In the rows, 128 means zero.
R: rows in a few groups, each row roughly a mix of its group's directions (some rows in no group):
R (110 x 10):
[[101  81 148  91 180 142 154 134 116 116]
 [103  88 180 115 147 118 153 166  98 119]
 [152 117 128 129  95 126 111 172  63 145]
 [116 127 103 151  96 108 121 200 124 153]
 [113 103 110 185 112 107 171 156 102 140]
 [172 162  84  99  98 133 142  95 109 139]
 [105 107 165 157 155 124 146 105 154  73]
 [ 86 120  91 139 140 177 151 113 166 104]
 [179 154  89 143 127 144  82 152 140 107]
 [134 108 196 167 144 102 137 158 132 123]
 [137 126 186 113 122 125 124 117  60 140]
 [ 97 137 147 164 154  79 166 157 135 148]
 [122 106 149 116 186 147 112 116 107  75]
 [159 126  79  85 117 147 101 119 174 131]
 [ 94 109 185  83 129 125 100 156 121 138]
 [149 105  71 141  97 146  88 112 156 144]
 [151 103 156 167 139  93 169 151  89 124]
 [118  96  50 156 121 126 123 143 115 124]
 [114 131 146 101 154 151 103 150 194 104]
 [142 118 125  88  76 112 146 126  85 167]
 [177 124 114 158  88 141 165 104 164 126]
 [168 169  82 117  97 137 101 115 159 136]
 [127  97 194 140 168 120 148 133  99 117]
 [ 81 132 131 121  84 160 107 168 160 116]
 [122 138 187 116 100 114 141 130  68 118]
 [109 118 160 106 155 167 121  75 146  93]
 [ 88 136 113  98 107 155  91 179 129 153]
 [119 145  69 137 111 125  86 154  97 159]
 [131 153 127 154  78  97 122 128  89 175]
 [168 146 121 120 117  75  79 115 115 157]
 [180 125 145 139 138 156 157  84  86 127]
 [123 138 151  64 106 141 164 112  88 126]
 [103  75 167 117 167 137 138 145 116  92]
 [ 92  88 106 101 145 160 133 112 177 107]
 [108 150 122  80 127 184 117  85 136 113]
 [151 153 131 174 118 121 176 163  88 127]
 [113 113 142 182 177 135 130 152 141  86]
 [ 87 103 134  95 153 178 139 132 160 100]
 [ 95 164 127 126 196 158 105 134 119 132]
 [157 157 141 131 139  95 128  72 176 127]
 [176  95 134 192 151 124 135 115 114 131]
 [157 169 137 100 140 111  93  82 165 129]
 [ 89 104 175  98 170 140 110 134 148 102]
 [ 88 108 165 148 179 132 134 170 145 123]
 [160 165 113 151  66 129 151 157 127 142]
 [160 107 125 149 168  70 107 110 147 150]
 [136 116 152 130 156 158 106  61  99 113]
 [178 146 101 141  96 167 151  95 105 132]
 [ 93  76 154 109 150 100 125 162  94 129]
 [151 126 181 120 158 114 117  76 162 122]
 [129 162 155  74 152 123  75 141 124 138]
 [153 139 162 116 142 115 139  73 180 110]
 [160 194 110 109 109 141 105  98 146 117]
 [100 128  82 130  71 144 113 163 154 125]
 [ 80 130 108 145 133 184 157 165 119 116]
 [115 183 164 139  80 113 155 129 138 151]
 [148 147 120 175 175 122  99 103 170 129]
 [148  78  98 148 131 117 118 120  64 126]
 [154 120  99 136  70 113 177 131 115 154]
 [135 132 118  79 137 158 113 113 195 122]
 [124  68  86  87 133 130 140 112 133 161]
 [109  61 136 136 169 127 110 129  97 105]
 [ 90  82 135 128 122  86 144 166 106 159]
 [175 167  94 172  94 119 144 129 140 138]
 [149 148 101 143  93 106 140 138  84 181]
 [ 88 138 112  80  92 130  98 131 174 125]
 [122  93 135 107 172 149  82 145 155  93]
 [110  94 115 115  92 107 120 151 136 193]
 [129 135 166 109 148 175 114  72 150 109]
 [135 129 107 163 100 107 124 165  68 153]
 [150 166  91 126 119 144 102 120 193 124]
 [129 159 144  84  83 124 159  80 119 136]
 [151  91 114 139 168 118 104  68 147 123]
 [153 139  55 142 119 124 120 100 131 163]
 [148 169 148  85  86 134  97 158 150 135]
 [144 130  94 101  94 115  81 118 108 177]
 [158 140 135 169 120  62 147 109 138 151]
 [131 113 166 128 146  60 112 116  90 135]
 [ 87 151 112 176 148 151 149 103  97 100]
 [134 173 170 145 122 140 125 136 159  71]
 [151 117 179  79 142 107  89 112 107 120]
 [ 55 109 107 143 166 125 147 143 139 125]
 [108 144 170 115 144 136 133 186  80 133]
 [140 188 116 104  90 124 120 133 151 173]
 [152 137 117 115  94 114 121  95  58 142]
 [101 119 195 104 118 156 143 115 141  93]
 [153 121 175 127 174 115 120  74 148 122]
 [101 155  67 145 135 153 120 100 168 125]
 [113 103 142  83 128 171 146  85 105  98]
 [137 171 119 106 135 125 122 144 198 157]
 [156 123 146 113 126  59 145 147 105 163]
 [150  96 156 120 119  87  90 152 141 176]
 [ 72 168 143 137 177 149 141 119 131 105]
 [117 104  99 119 167  95 143 152  70 145]
 [ 85 128 139 108 146 174 148 186 131 123]
 [135 154 128 103  68 172 138 152 103 148]
 [158 166 145 167  82 127 146 154 140  95]
 [140 129  88 162 175 148 139 107 161  92]
 [144 151 168 127 186 119 131  78 141 117]
 [ 98 101  70 147 118 114 130 170 134 160]
 [135 146 101 192 119 103 143  82 111 123]
 [128  81 126  86 123 122 155 139  76 159]
 [ 87 121  86  92 139 158  94 164 140 139]
 [105 154 162 180 154 120 111 100 106  93]
 [110 131 195  89 169 116 121 138 117 115]
 [ 84 142  75 129 133 183 107 130 118 117]
 [137 137 113 115  95 190 141 140  76 140]
 [ 75 134 152  87 102 169 135 142 130 100]
 [ 97 125 186 108 175 141 113 148 126 100]
 [124 108 149 136 124 188 147  88 124  83]]
which group is each row in? (one row of each group first):
[104 104 129 107 145 178 135  89 150  83]	J
[ 76  98 166 110 110 145 149 143 125  84]	Y
[116  93  88 127 144 118  93 150 133 186]	H

[110 144  80 177 122 137 165 121 169 135]	J
[153 150  88 105  87 117 102 120 118 180]	H
[129 141  87 186  99 160 160 118 113 118]	J
[ 73 133  93 128 140 111  94 164 165 125]	Y
[177  88 120 176 123 147 101 133 115 158]	Y
[128 117 193 117 153 162 128  87 136 104]	Y
[147 160  99 163 105 104 119 179 131 164]	Y
[ 89 107 176 108 140 116 148 157  92 160]	H
[ 97 115 194 116 142 120 136 150  83 122]	H
